Families of rows that turns and mirrors carry onto each other, the same ones carrying the whole set onto itself: the rest of each named row's family, in list order
7 families of 4 rows
bubi: [ 12.6  12.9  12.0   1.9  -2.3   1.3 -11.0  27.6  12.0  -3.2 -27.0  35.7]
nuz: [ 17.1  17.4  -1.8  13.4  -2.6  11.0   1.4   9.0   2.6  -3.0 -34.6  44.4]
Muda: [ -9.7  10.0 -14.7 -32.9 -10.2  11.0   3.4  11.3   3.5  -4.1  24.7  47.1]
bive: [-18.7  -2.4 -23.9 -23.6  19.4  15.1  32.4 -31.9  23.3  -1.2  37.6 -31.3]
rog: [-11.4  -9.2 -19.7  11.2  10.9  -7.9  53.6 -36.1   9.5  11.2   0.3 -40.8]
Givu: [-11.9   3.4 -10.6 -26.0  21.8  -4.8  39.4 -40.5  11.0   2.7  15.3 -42.1]
pagu: [-28.8  20.0 -12.6 -29.1  -6.6   9.2   4.8  23.3  12.7   3.8  32.4  26.8]
modas: [  9.5  -9.7   3.0  28.8  29.6   9.5  -7.0 -38.4  -8.3   4.6   0.3 -41.8]
ged: [ 12.0   1.0  -5.5 -39.4 -10.1   0.8   0.6  10.0  -4.7  -0.2  22.8  45.5]
zosa: [ 12.2   4.5  -6.9  27.8  20.3  -6.3   0.2 -34.7 -29.1  -2.8   1.5 -43.3]
lag: [-11.1  -1.9 -31.0 -14.4 -28.9   3.2  -2.9   9.3  26.1  13.5  17.1  38.4]
mafu: [ 28.6   0.9  17.8  13.7  -9.5  11.3  12.9  18.4 -24.7   8.7 -19.1  31.3]
Lepi: [ -4.4 -13.1 -11.2 -29.4 -20.7  12.6   3.6  12.3  22.0   2.0  31.3  38.8]
sek: [ 22.8  -5.6  18.5   2.1   4.7   7.3   7.4  17.1  10.9 -14.0 -29.1  43.3]
Vevog: [ 23.5   9.7   8.8   5.2 -11.5  31.0  -0.2  12.7  -8.3   5.7 -17.4  41.5]
reliz: [  4.2  -6.0   9.7  22.7  20.9  -8.1  -3.1 -23.7  17.0 -20.0  11.9 -51.7]
fivo: [ 20.8  -7.8  12.4  30.6  29.7  -3.8   2.2 -28.0 -15.3 -17.3  14.5 -42.4]
Kefu: [-14.7  -2.1   4.4 -17.9  27.0  17.2  42.1 -22.9  14.3   4.7  23.8 -45.1]
bivev: [-24.1  -7.9 -21.6   8.0  17.5   3.1  48.8 -27.8  18.6  -2.5  18.4 -39.9]
Did: [ 22.4  -2.4   3.3  27.6   8.9  -5.2   8.6 -26.5   4.4 -20.4   1.8 -54.5]
Bima: [ -8.2 -15.2 -17.5 -18.8 -19.3  -4.5  15.2  16.0  12.5  20.9  19.7  46.9]
Sela: [  2.5  14.5   0.2   4.9   2.2  32.6  -7.8  17.9  -3.1  16.4 -22.1  43.6]
Zoril: [-28.1 -10.6 -24.6   0.4  24.0  22.5  32.5 -34.5  33.7  -1.5  22.7 -26.2]
Zopiv: [ 32.6   0.0   0.2  29.5  19.4  11.4   6.2 -30.2 -19.2 -12.1 -18.3 -34.2]
tam: [ 35.7  -5.2  -2.8  15.9   6.8  -9.1   4.4 -40.6  -3.9 -22.6 -14.2 -34.0]
gezo: [-20.7   7.4 -20.3 -10.5   8.6  12.9  44.4 -27.4   9.2  11.5  11.6 -47.2]
dud: [ 28.8   3.0  20.4  18.3 -13.1   0.2  -3.2  15.9 -12.8 -16.8 -22.4  30.2]
Geso: [-29.9   6.7 -17.8 -18.8 -20.6  10.1  22.2  11.7  23.5   7.2  26.9  31.8]

Same family as lag: zosa, sek, Kefu
Same family as Zoril: pagu, mafu, tam
Same family as Geso: bive, Zopiv, dud
Same family as Sela: rog, ged, reliz
Same family as Bima: bubi, Givu, modas

